One turn moves every row onto another: examples first, then more rows asked:
Sive: [-12   2  11  41  12   0   6 -16 -13   7  -1  14   7   0   3   0  -4   4
  16   6]
Nos: [ 31   0 -15 -23  10  -8  -6  -9  -8   7   9  14  11   5   6  21  -7   7
 -13   7]
Musis: [ 12  -2  10   9  -1  30   4  -7 -38  -5   1  20  -4  -1   3  -7  -4   0
  -8  -3]
fedo: [  4   5  13  32   6   4 -11 -15  -2   5  -8   9  -5   2  -2  -1  -1   4
  36   4]
diros: [ -2 -15 -15 -22 -11  -7   4  11  35  -2  -5  -6  -3  -8   0  -8  -4  -1
 -15  -1]
kisiv: [ -3  -1  15  29   9   6 -11 -12  -3   8  -6  15  -3  -1  -2   0  -3   2
  36   8]
sebo: [-11 -17 -15 -19  -9  -8  10  11  30  -1  -2  -2   2 -10   2  -7  -5  -2
 -22   0]
bon: [  9  -7  12   4  -1  33  -1  -4 -36  -3   0  25  -9  -2   2  -7  -5  -1
   0   0]
vota: [ 22   2  11   8  -4  30  -1  -9 -35  -9  -1  14  -7   1   1  -8  -2   1
  -4  -5]
sosas: [-24  -6  -8   8   4  -8  20  -8  11  -2  14 -29   6  -9   8 -20  -7  -3
   8  -7]
Lapak: [-17  -2  -9   8   1  -8  17  -9  14  -2  12 -33   4  -7   6 -22  -6  -2
  12  -8]
Baf: [ 17   1  10  11  -2  30   3  -9 -38  -8   1  17  -4   1   3  -7  -4   0
  -8  -4]
kep: [-14  -4  13  36  13   2   1 -14 -12   9  -3  19   3  -2   2   2  -6   2
  23   9]
tofum: [-27 -14  -4  -4   2  -2   8  -2  18   3  10 -22  -2 -12   5 -21 -10  -5
  24  -2]
Rif: [-19 -11  -5  -4   0  -2   5  -4  20   1   9 -27  -4 -10   3 -21  -8  -3
  27  -5]
tetof: [ 25  -4 -15 -23  13  -8  -3  -7 -10   8  11  19  13   4   6  22 -10   7
 -15   9]
lizuz: [ -5 -12 -17 -14  -9 -11  14   8  28  -4  -2  -7   3  -6   3  -8  -3   0
 -27  -2]
mabe: [ 26  -6 -14 -27  11  -5 -10  -6  -6  10   9  20   8   3   4  22  -9   8
  -7  11]
Lelo: [-31 -14  -4  -1   6  -3  13  -4  14   4  13 -21   2 -12   6 -20  -8  -5
  18  -2]
riz: [  5  12  11  41   7  -1   0 -20  -9   2  -5   4   5   5   2   0   0   6
  21   2]
fepo: [-11  -5  14  32  11   5  -6 -10  -7  10  -6  19  -1  -2   0   1  -4   2
  32   9]
digom: [ -4   9  11  43  10  -2   4 -19 -13   4  -2   7   7   3   3   0  -1   4
  17   3]
kal: [  1 -12 -16 -20 -13  -8   5   9  35  -4  -6  -8  -3  -6   1  -8  -2  -1
 -17  -3]
bati: [ 32  -2 -14 -25   9  -6  -9  -8  -7   8   9  16   8   5   6  21  -8   7
 -10   9]
vorut: [-13  -5  -6   0  -1  -2   6  -6  20  -1   9 -33  -3  -7   4 -23  -6  -3
  25  -7]
gup: [ 23  -7 -13 -26  12  -5  -8  -5  -8  10   9  21   9   1   6  22  -9   6
 -10  11]
vasug: [-12  -1  -7   4  -2  -5  10 -10  18  -2  10 -35   1  -5   6 -22  -5  -3
  18  -9]
lavo: [-30 -11  -6   4   5  -6  18  -5  11   2  14 -24   5 -10   7 -20  -9  -4
  11  -3]
vora: [  2  -9 -17 -17 -13  -9   7   7  32  -6  -4 -12   0  -4   1  -8  -1   0
 -21  -3]
mip: [  9  -6  11   7   1  32   2  -5 -38  -3   1  23  -6  -3   3  -7  -5  -1
  -5  -1]
nal: [ 22  -6 -14 -24  13  -6  -4  -6  -9  10  10  21  11   3   6  23  -9   7
 -13  11]
nufu: [ 30  -4 -13 -27   8  -5 -10  -7  -7   8   8  19   7   3   5  22  -8   7
  -7   9]
nitad: [ 28  -2 -15 -22  11  -8  -4  -9 -10   7  10  15  12   4   6  21  -8   8
 -15   8]
bape: [ -8 -17 -14 -21  -9  -7   7  12  32   0  -5  -3  -1  -8   1  -7  -4  -1
 -18   0]
mab: [  8  11  12  38   5   2  -7 -18  -3   3  -7   4  -1   5   0  -1   0   5
  30   3]
Rur: [ 23   1  11   6  -5  32  -3  -8 -33  -7  -2  15 -10   1   1  -8  -3   1
   1  -5]
fati: [  0  -9 -17 -14 -12 -11  11   7  31  -5  -4 -10   3  -5   2  -7  -2   0
 -25  -5]
kos: [ 20  -2  11   3  -5  34  -6  -5 -33  -6  -2  19 -11  -1   0  -9  -3   0
   4  -4]
Kalup: [ -9 -15 -16 -15  -8 -10  14  10  28  -2  -1  -4   4  -9   3  -7  -5  -1
 -25  -1]
tif: [ 14  -6  12   2  -3  33  -5  -3 -34  -4  -2  23 -11  -3   0  -8  -4  -1
   4  -2]

vota -> Baf
nal -> gup
riz -> digom
And these:
sosas -> lavo
sebo -> bape

